(in the rows, 128 means zero)
One turn moves every row onto another: examples first, then more rows asked:
Z_339: [135 122 131  94 128  89 116 161 138 120 135 102 123 156  90 123 123 140
 148 151 129 120]
Z_499: [147 154 136 167 139 137 105 118 126 126 142 152 135  65 134 123 145 148
 142 125  99 132]
Z_733: [103 104 123 134 110 136 121 109 118  83 137 137 106 110 131 148 160 135
 165 141 135  99]
Z_883: [ 94  90 143 136 129 124 118  96 117 100 109 119 118 116 127 161 143 161
 144 121 157  99]
Z_178: [136 140 135 104 116 149 127 131 139 105 109  85 125 177 127 116 150 114
 164 159 153 136]
Z_970: [109 127 145 157 144 148  82 113 127 141 107 139 111 124 125 122 124 134
 113 139  65 131]
Z_555: [170 145 129 109 140 138 144 132  79 127 111 110 143 123 166 106 150 126
  87 140 132 132]
Z_164: [186 179 142 141 134 144  90 145 138 140 102 103 134 140 140  99 125 138
 117 123 131 146]
Z_392: [143 146 162 112 122  96 127 102 140 103 130 141 137 161 169 105 169 149
 140 129 109 121]
Z_785: [144 100 138 122 132 135 130 106 122 117 125  70 135 192 137 123 138 140
 144 156 150 124]
Z_100: [120 125 152 110 135 151 130 102 127  81 128 109 143 113 155 144 119 146
 161  79 130 107]
Z_820: [172 121 139 130 178 144 120 110 155 131 135 119  99 124  95 121 148 138
 104 113 134 107]
Z_959: [106 148 118 143 145 158 106  92  84 137 129 154 134 113 153 127 128 143
 115 114 117 153]
Z_143: [180 148 131 117 119 130 104 120 133 159 131 115 133 148 157  98 105 148
  89 126 133 146]
Z_955: [129 148 135 122 118 134 108 106 115 118 110  50 110  66 134 128 132 148
 133 143 119 121]
Z_929: [153 112 150  90 148 140 121 141 110 135 142  94 128 151 124 126 132 145
 161 113 179 124]
Z_123: [124 143 143 131 126 125 111 103 133 153 122 156 137  61 135 128 123 160
 111 115 124 144]
Z_547: [107 112  88 134  88 127 121 137 122 130 102 115 139 146 130 141 140 140
 132 101 112 156]
Z_764: [125 114 170 151 115 126 106 106 149  76 124 133 133 133 132 160 112 125
 163 136 112 104]
Z_177: [159 153 126 126 117 128 112 160 131 133  98 110 140 112 136  97 116 143
  99 183 125 123]

Z_178 moves to Z_143
Z_123 moves to Z_733
Z_764 moves to Z_929
Now find these:
Z_392 moves to Z_820
Z_339 moves to Z_555

One turn moves every row onto another: examples first, then more rows asked:
Z_202: [102 142 155 162 127 113 119 174  98 151 157 181 114 112 120 129 117 150
 129 133 158]
Z_356: [121 105 113 113 103  99  84 146 118 152 101 144 131 133  75 150 136 130
 165 151 150]
Z_168: [110 117  91 167 133 114  95 133 101 132 148 156 109 117 111 172 140 136
 141 122 211]
Z_186: [ 66 124 165  97 160 116  95 158 106 150 134 138 138 112 132 178 147 156
 133 123 160]
Z_404: [140 116 178 144 132 123 104 135 116 160 151 133 144 128  97 149 212 135
 153 116 153]
Z_432: [110 148 190 135 125 117 123 120  97 161 142 181 104 156  91 152 140 134
 148  99 126]
Z_35: [117 119 166 146 120 128  82 130 135 128 107 190 103 121 129 121 131 120
 155 121 141]
Z_709: [114 162 178 142 116 133 116  98 113 178 140  92 114 103 116 129 147 103
 177 133 166]
Z_271: [140 122 156 155 108 134 100 122 131 176 122 108 154 169  91 132 125 145
 175  96 169]
Z_31: [ 57 145 139 132 120 136 132  87  95 162 135 124 127 129 138 146 145 120
 133 138 191]
Z_825: [116 108 124 111 129 139  96 128 117 141 103 115 121 121 109 140  94 170
 148  89 180]
Z_125: [140 135 158 148 147 124  63 114 130 140 128 126  98 107 107 177 146 107
 196  96 168]
Z_935: [112 136 128 117 124 122 114 109 112 151 124 115  72 123  97 132 131 106
 143 137 213]
Z_509: [104 146 158 149 135 147 105 127 118 165 134 124 164 131 115 145 148 172
 108  79 194]
Z_722: [ 80 163 143 161 125 117 103 103  86 169 148 141 151 130 110 201 143 135
 170 106 146]

Z_356 moves to Z_186
Z_722 moves to Z_125
Z_202 moves to Z_432
Now find these:
Z_825 moves to Z_509
Z_709 moves to Z_935

